In the rows, zero is written as 128.
One turn moves each row of this set onto another row. After a few examples, where does it send each row asked below?
Ruziz: [142 128 124 156  90 128 120 140 140 123  78 135 115 139 100 122  99 146
 148 103 125 134 122 139 118 144 124 107 131 141 131 136 146 147 122 141
  88 125 128  95 137 141 106 130 131]
ruf: [145 142 141 136 108 113 114 151 119 132 152 121 128 151  99 129 114 150
 150 155 116 131  83 136 110 137 142 121 117 136 118 124 131 137 163 133
 117 118  81 145 110 122  98 115 137]
nomef: [123 110 162 146 155 131 103 140 136 112 136 121 129 137  79 124 112 127
 134 127 132 150 154 103 146 129 131 154 151 117 130 138 176 139 140 108
 129 129 122 133 130 152 133 103 156]
konol: [158 139 127 126 189 123 158 141 122 151 129 143 118 131 156  98 125 133
 137 118  88 122 127 129 132 121 126 137  80 148 115 147 142 116 130 111
 130 144 111 137 109 133 121 137 122]
bava: [ 99 109 129 146 154 131 133 138 131 134 120 129 152 134 128  97 169 105
 110 121 123 115 107 115 138 101 129 125 161 111 170 127 111 133 119 115
 160 122 137 110 120  93 137 125 144]
luze: [128 112 174 125 112 124 137 138 131 115 128 132 118 133  55 127 134 135
 133 129 128 139 128 117 118 123 132 126 171 128 109 129 138 105 128 102
 136 146 124 155 124 152 133 123 125]
lam: [138 127 133 151 169 111 130 137 126 131 152 161 120 135 135 103 136 109
 107 110 107  98 143 121 122 126 110 157  82 133 118 115 141 118 101 140
 151 118 142 109 105 154 131 154 145]
bifes: [153  89  95 134 132  95 154 138 146 130 114 153 120 146 111 112 139 152
 136 137 101  94 117 131 124 134 117 119 109 160 120 115 150 152 137 127
 120 103 134 143 130 126 159 114  98]
zoves: [117 123 119 137 139 134 123 130 130 100  93 124 130 130  85 122 133 133
 138 117 145 141 125  90 110 121 137 125 118 116 114 131 135 143 135 171
 121 121 125 160 116  81 139 122 178]
kov: [122 128 132 126 151 122 145 101 133 117 126  99 135 125 124  98 164 117
 116 133 118 153 117 142 115 111 158 127 136  77 123 114 129 152  99 104
 149 159 105 131  88 145 119 112 122]
rido: [100 135 135 167 135 140 113  84 139  91 148 144 111 173 119 117  87 125
 143 141 120 112 137 125 119 130 141 172 109 120 154 123 128 132 131 137
 122 105 127 128 146 102 110 116 134]
beleg: [108 121 134 136 114 142 150 117 124  89 112 137 122  92 107 103 120 125
 125  96 155 138 118 139 127 120 128 178 122 115 140 150  93 143 154 107
 126 139 154 123 132 135 118 130 166]
Gusel: [134 123 111 137 127 109 130 132 166 120 147 103 122 157 132 112 119 132
 131  87 111 109 120  89 152 144 117 140 155 117 113 105 164 132 134 123
 158 110 122 172  99 105 138 123 119]
Bekuz: [107 131 163 127 125 165 147 140 135 109 136 113 114 122 117 124 104 133
 130 117 127 129 104 157 133 134 137 146 120 117 175 141 108 113 146 105
  95 143 136 115 138 143  90 127 144]
mup: [102 100 129 164 156 113 151 116 155 165 125 124 119 150 134 120 124 120
 134 136 125 125 119 135 156 140 117 142 130  81 133  84 109 138 114 116
 150 133 127 157 128 141 116 111 139]
fegus: [153 144 144 134 149 134 127 102 119 143 142 146 126 112 156 129 127 116
 121 107 119 136 131 119 116  96 110 111 108 148 119 136 133  85  94 126
 145 141 141 121  85 128 118 132 104]
Funi: [122 133 140 130 147 102 163 126 124 137 126 141 132 114 154 112 127 117
 141 121 117 112 118 116 110 110 132 143 103 164 106 125 129 106  92 144
 166 163 141 123  94 126 133 127 176]
Tef: [111 118  81 122  91 127 139 117 141 122 178 116 125 115 178 129 121 132
 125 120 120 104 128 142 130 119 129 130 104 111 165 144 135 131 139 125
 125 137 126 162 128 127 121 134 132]
Gan: [115 100 101 143 109 139 157 113 157  86 149 121 131 132 163 112 143 139
  97 109 124  96 103 126 130 103 151 138 114 112 161 148 122 124 132 139
 138 132 121 151 104 118 141 164 146]
vasip: [125 123 114 133 107 148 134 114 128 112  72 122 128 159 108 119 107 172
 144 153 125 113 172 116 122 127 133 149 120 140 164 129 143 125 152 133
 145 125 137 111 129 161 125 109 137]
banag: [131 128 138 110  96 174 112  94 103  97 126 131 122 116 118 108 123 144
  96 132 125 114 150 131  91 133 155 128 132 125 118 118  89 133 129 120
 149 124 117 147 123 119 110 135 126]
rik: [130 103 111 120 126 122 123 121 130 104 122 117 149 116 148 122 134 141
 139 144 128 118 121 108 134 115 152  88 134 150 130 118 176 120 110 137
 139 127 114  83  98 104 160  89 144]
Fegob: [101 111 117 131 144 121 147 125 106 153 172 128 112 120 126 109 174 126
 150 122 119 130 120 174 124 125 113 123 145 128 144 128 134 165 125 103
 129 116 123 125 125 122 113 124 119]
voza: [160 119 119 135  95 133 134 135 134  94  82 130 130 127 100 112 101 135
 147 110 130 150 122 118 120 131 122 132 155 133 132 121 135 148 133 165
 117 121 121  72 117 134 121 140 142]
sos: [115 129 112 127 106 122 133 135 156 107 169  92 111 144 122 102 147 138
 126  95 119 117 123  95 118 122 148 105 142 132  96 102 178 131 104 108
 143 137  99 146  97 123 123 129 128]
nes: [128  99 124 149 115 144 157 114 161  99 104 110 126 150 147 126 122 123
 118 133 105  70 116 126 122 139 124 134  95 121 142  72 115 118  99 143
 128 121 132  97 111 137 139 116 143]
pugof: [147 121  96 131 113 132 139  68 125 109 107 125 118 117 176 117 126 128
 125 105 127 135 121 137 110 128 133 128  89 116 108 120 143 146 137 101
 119 120 123 109 117 135 136 102  95]
gogo: [120 128 130 130 103 133 148 102 111  86  80 118 110 153 119 115 110 164
 147 154 133 129 153 138 111 118 146 118 132 141 128 145 143 116 146 124
 140 113 131 113 129 174 134 128 130]

kov turns into Fegob
banag turns into ruf
Where do these go?
luze turns into Bekuz
gogo turns into Ruziz
nes turns into rik
lam turns into Funi
Tef turns into Gusel

One turn moves each row of this set onto another row. After a few examples, where does it send each row asked below?
mizam: [119  75  87 124 101 126 173 138 152  91 134 139 161 135 134 144  95 158
 162  98 133 124 154 123 109  89  99 114  86 141 168 137  88]
buvo: [138  82 118  85  98 102 101 146 123 102 155 199 165 130 119 126 138 156
 165 121 129 130 147 123  77 105 118 123 135 170 133 166  89]
kubep: [152 106 105 117 103  69 180 145 140  66 168 132 143 119 154  91 154 144
 148 130 114 142 135 107 127 108  98 121 116 110 142 127  97]
Verak: [ 90  65 128 126 107 123 135 146 140 101 162  96 131 111 123 134 114 146
 142 103 135  99 108 113 104 115  93 134  96 159 118 139 102]
Susa: [117 130  72  74  88 107 139 144 138 111 168 144 155 111 113 142 154 137
 123 112 107 120 127  74  81 126 117 122 136 139 139 120  67]
Zilev: [125  98 119  99 119 118 158 133 118 103 130 141 165  92 146 136 137 133
 137 110 117 121 161  80 122 112 107 101 157 132 135 119 151]
Mokaz: [125  79 102  61  70  99 136 118 136 113 169 146 148 148  85 147 111 117
 134 118 130 131 142 124  95 137 108  86 114 184 104 133 118]
nesi: [110  86 118  84  72  89 136 115 139  82 147 147 142 158 140  97 126 125
 150  89 110 113 155 116 132  68 122 133 118 144 127 152 134]
Neru: [142  97 137 119 105  72 161 110 131  92 165 140 143 112 130  85 144 155
 138 143 143 136 147 114 120 115  78 142  96 150 148 154 109]
vos: [166  76 113 101  92  68 143 121 137  75 181 113 151 108 165 102 138 141
 134 130 154 129 141 110 129 127  76 101 117 142 131 122 117]
Dofib: [115  80 117 140  89 118 147 137 141  95 191 125 168 137 159 170 139 140
 144  74 135 140 152 104 105 104  79 104 126 137 121 154  91]
Fot: [134 120 119 140  63 125 128  98 139  61 155 150 114 113 136 138 124 120
 115 111 136 113 142 100 119 135 115 128  99 152 148 122 131]
vaga: [118 102 127  96  95 104 126 146 131 110 139 201 133 125  92 138 125 169
 161 111 102 150 138 110  79 126 118  98 136 160 142 147 100]
Maf: [130  82  69  86  71 100 126 133 120  73 162 149 139 141 115 134 103  95
 142 134 120 121 145 119  91 155 102  85 105 178 114 135  87]
romap: [127 127  72  75  75 109 116 139 159  88 172 137 135 132 111 152 156 152
 140  88 112 138 136  99  75 127 132  97 123 134 130 107  95]

Zilev turns into nesi
vaga turns into Mokaz
Where do these go?
Susa turns into buvo
Neru turns into vos
mizam turns into Verak

One turn moves each row of this set onto another row. After a few examples, where does it send each row asked below?
leku: [101 189 153 126  80 163 100 115 110 136 155 110 138 115  99 107 141  81
 130 126]
Deza: [109 165 130 158 104 151 128 156 150 154 153  89 158 130 127  98 125 134
 162 116]
nipu: [100 178 120 137 105 137 124 140 153 159 136 113 156 117 107  88 123 133
 181 102]
rurov: [116 170 142 145 116 142 139 169 125 135 129  82 126  86 112  64 146  85
 153 109]
zere: [101 173 117 113 117 136 132 151 133 136 115 102 115  78 111  60 154  81
 168 110]
kidol: [ 83 141 120 116 113 151  82 148 117 157 134 126 169 129 130 111 163 127
 145 125]
bobi: [120 183 140 125  73 149 143 105 139 127 150 108 105 114 102 111 134  73
 140 115]
sopor: [101 167 148 117 128 134 135 144 141 125 129  98 113  85  86  62 164  88
 163 127]
Ladi: [108 124 131  82  70 146 114 116 140 121 142 108 135  91 147  95 159 132
 116 119]
bebeg: [ 84 138 145 113 126 155  89 144 124 145 141 114 161 133 112 110 180 124
 146 151]
zapo: [112 116 153  92  94 133 139 100 142 143 161 109 142 111 120 100 180 115
 127 137]
Mamep: [103 165 124 127  75 161 121 103 145 134 161 118 118 144 123 142 138  99
 133 130]
Kedep: [118 108 140 118  84 137 145 119 131 138 164 102 130 100 146 101 161 108
 107 112]
Sagig: [ 89 131 133 133 111 159  91 157 114 147 154 101 159 122 145 107 163 119
 118 133]
Nukas: [107 130 108  97  94 137 132 143 158 102 110 109  87  95 139 103 155 116
 139 109]
duka: [ 96 167 127 116  91 164 105 124 114 118 140 115  99 116 117 121 165  61
 120 137]
Reta: [109 129  86  97 105 135 152 131 154 133 125 113  96 108 149 103 169  90
 152 120]
nim: [112 117 130  88  81 132 131 107 121 151 147 124 150 105 137 102 173 109
 123 112]
rabe: [101 151 125  97  87 167  83 149 131 135 127 103 166 120 145 102 160 142
 141 140]
kulu: [ 97 194 114 140  99 169 109 137 140 126 136 109 106 138 113 126 139  80
 154 137]
dur: [111 127 105 132 116 142 153 158 150 121 131  94  89 108 146 104 161  87
 138 120]
dulav: [125 177 135 119  84 151 118 157 151 137 110  98 162 124 118  97 135 140
 175 114]
nago: [120 169 137 111 100 139 126 167 138 111  91 103 116  89 107  80 149 105
 160 101]
fugod: [100 126 110 104 124 141 148 132 165 121 135 104  88 115 129 104 179  97
 153 145]
vuze: [102 165 142 138 118 138 132 138 167 147 143 104 147 133  93 100 138 138
 182 126]

rurov turns into Sagig
Reta turns into nipu
duka turns into kulu
Where do these go?
zapo turns into sopor
nago turns into rabe

